Named turns come first, each shown by rows before and after it. Which turns, in which order, take the first row of each pair that follows to the second? Write the first one first, as in the answered first pair.
turn K:
[-16   2  -2 -11  12 -12  15  -7   0  -8   1  22  -5   4 -21 -18   0  11
 -12 -15 -15  -1 -19   7   6  -6  -3   0   0   2  -3  11 -19]  ->  [-10  11 -12 -10   7  -9  17   5  -1  -7  -3  10   1   0 -16 -20   3   6
 -10 -13 -19   2 -15   8   1  14  -2  -3   4   4   4  21 -20]
[ -1  -1  -1 -11  -4   1  -2  -6   8 -14  -8  -2 -11 -30   4  -9 -19  -1
   2   9 -13   8  10   4  16  -8   2   6  14 -25   8  15   3]  ->  [  3   3  -6  -7  -4   5  -2   0   5 -13  -6 -10  -3 -26   8  -8 -11  -9
   0  17 -16   8  10   7  12  10   2   5  20 -13  13  23   4]
[  2   1   8  -4  -6  -8  16 -18   3  -4   9   2  -6   0 -24   3  -8  -9
  -2  -6 -10 -11   0   2   8 -19 -12  -2  -1 -12   6  -4   4]  ->  [  1  10   5  -7 -10  -8  21 -17   1 -10   5  -6 -11  -3 -24   1  -5 -13
  -4  -6 -17  -8   1   6   8  -5 -10  -4  -5 -15   5   8   1]
turn N:
[ 17   7   7  -8 -16   7   7 -10  -8   4 -11 -27  -8  -6  -6  21   5 -10
  19 -24   9 -25  -9  -1   3  15  -1   6 -21 -15   0  -5  -2]  ->  [  9   7   8 -14 -12   1   2 -10 -10   1 -11 -18  -9   5 -13  17   3  -2
  16 -29   6 -30 -17   1   1  13  -1   3 -30 -16  -8 -11  -9]
[-17   4  -8  -7  -2  -1 -11  15   0   8  -8  11   3  -2  -3 -11   2   9
  -6  -8  -9   0 -13   1   3  15   4  -3   1  -6 -10  -2 -14]  ->  [-15  12 -12   0  -2   1 -12  20   0   5  -5   1  10  -3   1 -13   4   4
  -1  -2  -7   1  -7  -2  -3  20   7  -7   6   5  -4   9 -11]
[  6   8  -7  12 -17  12 -16  -3  -6  10  -9  -3  -4  -2   6   0   8 -15
  -1 -15  -9   7  -1  11   0   1  -4   8   8  10   0  -5 -20]  ->  [  8  10  -6   9 -17  11 -16  -4  -6  11  -9  -4  -8  -5   4   2   6 -14
   1 -17 -10   5   3  10  -2   0  -5  10   5   8   1  -4 -19]
turn H:
[  3   4  -3  13  -7  10  12 -15  -9 -13   6 -23   0 -18   2   4  -4  -7
 -14  10   1  13  20  10   9  -2  -3  12  13 -13  20   2  22]  ->  [  7  -2   1  15  -3  15   7 -13 -12  -4   8 -21  -6 -14  13  15  -1  -5
  -7   7   5   7  17   9  15 -11  -3  12   9  -9  20  -7  24]
[ -7   0  10   6  -9 -14  -8   5 -12   3   5  29 -15  -1   1  10   5   8
  17  -3  -1  -9 -18  -8   3 -37  -8  -1  -1   4  -4 -30   2]  ->  [  0  10   9   7 -17 -24   2  -4   0 -12   5  23  -5  -8 -14  -8   8   1
  10  -7 -14  -8 -27  -7  -3 -23 -12   6   5   8   6 -19  -5]
[-15 -13 -18   6  12  10 -20   7   5 -12  -1  21  -1  15  17  14 -21  10
  22  -5  11  13  -7  -6  -1  -1  -5  -2  -6  11 -13  -5  10]  ->  [  5  -5 -12  13   2  -4 -15  -2   8 -29   1  16  13  13   0   3 -17   3
  25 -14   5   3 -18 -12  -1  11 -14   2  -4  26  -7   0   2]
[ -7  -3  -3  -5   9   1  -7   8   2  -1   0   2  14  14 -15   0   0  -5
  10 -19  15  -3   3   2   2 -12  -6  -1 -29 -15 -18 -22 -17]  ->  [ -7   4  -1 -12   4  -3   2   3   5 -10  -1   3  19   8 -27 -10   2  -4
   5 -20   7   3   2   3  -4  -1  -9   2 -24 -12 -11 -12 -19]
Pairs:
Between the rows of a pair lie 2 to 3 turns.
[-16 -20  13   7   7 -11 -14 -13   6   0  15  43  12  15  -1  -4  -1  18
  -5   8   2  11  -9 -10  14 -33 -18  -4  11  21  -9 -33   0]  ->  [-36  -1   8 -10   1 -19   9  -1  18 -12  -1  34   0  -5 -16 -31  -6  16
 -25   0 -19  34 -11   1  -4  -8 -14   6  14  -6  -4   0  -5]
H then H then K
[  8  12   3   6  -7 -22   3  -3  10 -18   1  10  -3   5  -9  -3  23  -2
  -7 -29  -2  -8 -19   4   6  19 -10  -4  -2  10 -11  -2 -13]  ->  [ 15   7   7   9  -3 -16  -4  -5   4  -6  -1  10  -2  11   1   6  21  -3
   1 -31   7 -20 -19   0  11  12 -10  -7  -8  15 -13 -12 -10]
H then H then H
[ 15   6  10 -11 -18 -16  10 -29   3 -17  -2  -7   7 -14 -13   3 -15   2
  -3 -20   1 -10   2   1  -2  -8  -5   5   1 -14  14  -8 -12]  ->  [  6  -8   0 -13  -6   2  -5 -20  -9   5  -2  -5 -11  -8   9  21 -13  11
   4  -9  15 -11  13   0   2 -20  -3   0  -6 -21   1 -24   1]
H then H
[ -2 -10   6  13 -12  28 -13  24  -8  -1 -28 -26  -3  34  25   5  10 -13
 -17   5   8  22  -8   7 -13  13  14 -14 -11   6   2  -7  11]  ->  [ -6 -10   7  10 -11  27 -10  24  -7  -3 -25 -21  -7  27  24  -3  11 -18
 -27   5   2  30  -5  13 -20  16  16 -11  -6   2   5  -3   9]
H then H then H
[ 10  -1   4  13   5  -5 -13   8   3  -2  16  18  11  22  -3   9   9   1
   9   3  11  -5   5 -14  11 -11  -4  -9   3  25 -16 -15   8]  ->  [ -4  -6  -1   7   9   4 -18  13  -1   4   9  16  -2  15   7  12   3   4
   4  10   9   4  15  -7  14 -19  -1 -11   4  14 -17 -13  11]
H then H then H
[  3   1  -1   5   5   6  -8   8 -11  12  -6  -8   2  -3  17  12   5   0
  12  11  20 -10   9   4  -1  -1   9  -6   1  -5  -3   5  14]  ->  [ -7   4  -4   1   5   5  -2  11  -7   8  -9 -10  -2  -7  15   3  -2   6
   6   9  10   1  14   9  -4   2  13  -2   3 -12  -2  10  13]
H then H then H
[ 17   2   5 -22  -9   3  14 -14 -10   0  -4 -39  -4 -26 -17  -1   0   3
 -11 -16  -1   5  16  -2 -13  30   1   7  12 -28  14  21  18]  ->  [ 26   5   7 -16 -10   0  17 -20 -13   0  -1 -39   8 -20 -19   6   2   0
  -3 -20   6  -4   8  -8 -11  33  -3   5   6 -21  15  13  15]
H then H then H
